A single turn carries every row of the set below to another of its rows. Some are shown first; where does it send the rows asked next?
Lubid: [-43  16  17 -10  44  -6   5  29 -20 -20  -4 -29  19  40   1  24  15 -45]
Pul: [-18  50  15 -30 -33  31   8  13  13 -24 -20 -28  -4  -6 -25  -9 -14  -8]
fupob: [-36  39  15  -6  47   4   7  30 -28   0  -1 -11  13  31  -5  24  19 -45]
duta: [-37  38  23 -12  41  -2   1  24 -40 -13  -1 -11  16  34  -3  35   6 -39]
Tof: [  1 -40   9   7   0  24   5  14 -31   7 -21 -32 -29  -5 -19   4  -6 -34]
vug: [ -5 -38  28  -3  -8  22   5  12 -54   2 -20 -18 -32  -3 -10   1   1 -24]
Tavu: [-18  44  11 -29 -33  28  -4   9  16 -22 -33 -26   8   0 -15 -21 -13 -10]
Keb: [-36  -3  28 -11  19 -17 -11  29 -13 -15 -21  27  33   8   6  -6   6  -6]
Zira: [-25  42  22 -26 -31  21  -2  -9  14 -41 -32 -32   9  15 -11 -12  -2 -10]
logik: [  0 -20  28  15   1 -11 -11 -14 -18 -13   0  17  13   7  -8  19 -14   0]
Medi: [  6 -44  26   7  -8  17   6   6 -33 -12 -23 -37 -17  -2  -5  -4  -5 -35]
rege: [  6 -30   9  -1   2  24  22  22 -43   7 -15 -32 -32  -5 -17  -2 -10 -24]
Vuf: [-36  34   0  -6  46   0   5  30 -20  -8   3 -25  21  39  -8  23  -1 -35]
fosiz: [-17  57  23 -20 -36  31   1  -3  11 -17 -17 -17   3   2 -14 -15  -1  -8]
Bak: [-28  49  34 -31 -41  24  -7   5   1 -27 -20 -19   5  -3 -11 -12  -7  -3]
Daki: [-29  41   3 -24  44   5  15  39 -26  -6  -3 -21  12  29 -10  27   1 -43]
duk: [-30   6  26 -14  -3  -1 -20 -18   7 -15 -46  24  -2   2 -23  14  15  -1]
toben: [  7 -31  22  10  -7  28  12  16 -44   9 -14 -19 -25  -6  -7 -10   2 -31]

Pul moves to Daki
Tof moves to Tavu
Where do these go?
Bak moves to duta
logik moves to duk
Lubid moves to Medi
toben moves to fosiz

A single turn carries every row of the set below to another of its rows. Some are shown first; where does it send the rows asked next?
Misa: [  1  10  20  30  -3 -20   2   8  25   4 -63  -8  -8  -1   8]
ruga: [ 35 -32  21 -22 -32  -1 -23 -23  -8  -7 -22  -3   8 -35  32]
Mog: [ 34 -11 -12 -27  -9 -23 -30   5   2  30 -65  -2  -1  -5  64]
Zezo: [ 20  17  -2  -1 -54   6  29  -7  25  33 -16   5  19 -33  32]
Seni: [ 28   0  25 -17 -18 -64 -12  -8  21  -1 -52 -30  34  -9   1]
ful: [ 34  42   9   6 -42 -22   3  31   5   6 -47  -3 -21 -12   1]
Fonif: [ 49 -26   3 -21 -20  -9 -29 -14   0 -17 -13   4  14 -22  37]
kep: [  9  23  32  14 -12   6  18   0  -8 -17 -26  -1  11 -24  14]
menoz: [ 31 -11  35 -13 -12 -48 -14   9   0  11 -40 -40  14 -30  57]
deki: [ -4  35  17  11 -15 -31   2   6  20  30 -17  13   0 -36  -1]
Revat: [  8  17  14  35  -2 -10  -8   5   0  19 -70 -14  -7  -1  14]
vugug: [ 23   1 -16 -25 -17 -34 -46 -22  23  20 -27  25  31 -20  17]
nezi: [ 27  10   6  13   2   0  16 -31 -17  35 -33 -25  12 -37  42]
Zuros: [ 49  28 -15   5 -43 -28  -4 -21  10  48 -41 -12  -4 -26  -8]
Daba: [  6  24  25   9  -9 -14  23   7   7 -26 -34  -8   8 -24   2]
denu: [ 41  30 -23   2 -36   3  16 -11   6  16 -82  -7  14  -4  18]
Zasab: [ 17   9 -14   8   4   3  29 -21  -8  24 -51 -25  15 -35  40]
Ril: [ 40 -41  10 -21 -15  -6 -21 -19  -3  -8 -28  -5  12 -15  41]
tize: [ 25  32  22 -27 -26 -51 -18   8  11  10 -74 -12  40 -10  51]
sud: [ 28  26 -15   8 -42  13  18  -4   4  24 -75 -10  21  -1  34]
pifus: [ 25  -7  35 -18  -5 -63  -3  15  18  10 -35 -37  10 -24  40]
lonat: [ 29 -10  -9 -13   2 -23 -43  -1   4  25 -49   1   5 -10  68]
rodut: [ 37  16 -28   6 -49 -22  10  -7  10  45 -43 -27   1 -29  -6]
zek: [ 40  12 -24   4 -47 -22  11 -15  28  40 -34  -9  -7 -30  -7]
pabep: [ 44  18 -24 -58 -26 -44 -22   6  -4  11 -45   4  15 -26  21]
rodo: [ 42  22 -12 -50 -37 -31 -29   6 -19  10 -60  -4   6 -33  21]
dur: [ 48  40  -5   3 -33   6   8 -17  -9  23 -76  -8  11   0  36]
boz: [ 27 -12  47  -7 -46 -35 -23  -7  38   8 -27  -3  27 -12  44]
Lepe: [ -8  35  17   6  -6 -35  12  16  32  17 -35   7  -5 -27   8]
ziv: [ 25  10   0  -2 -37   7  35 -11  23  24  -9   7   5 -39  40]
Nuli: [ 14   1  -7  10 -11   3  26 -18 -11  30 -35 -34  20 -40  30]
Menik: [ 21  -9   6 -18 -13  -9 -37  -2  -3  32 -67  -4  -1 -17  66]
gok: [ 54  19 -24 -43 -21 -33 -31   9 -11  -3 -45  -1  13 -21  33]
tozol: [ 37  26  15  -2 -46   0  19 -20  20  29  -5  16  11 -34  34]
gebur: [ 20  23  33 -31 -16 -52   1  12  23  -3 -61 -13  37  -4  44]
Liseg: [ 30  -7  45 -13 -38 -48  -7   6  43   0 -41  -9  21   2  34]
maz: [ 35   8  20 -17 -37 -63 -27 -14  16   4 -44 -25  36 -23  -3]
pasod: [ 12   3   1 -33 -39 -29 -40 -31  19  29 -35  26  26 -33  10]
gama: [ 24  27  15   6 -26 -27  14  33  16  -9 -47 -11 -26 -14   5]
dema: [ 19 -11  -4 -36 -22 -27 -28 -31  23  14 -23  25  37 -24  15]

Zasab moves to dema
rodut moves to lonat
Where do these go?
Seni moves to Misa
rodo moves to nezi
maz moves to Revat

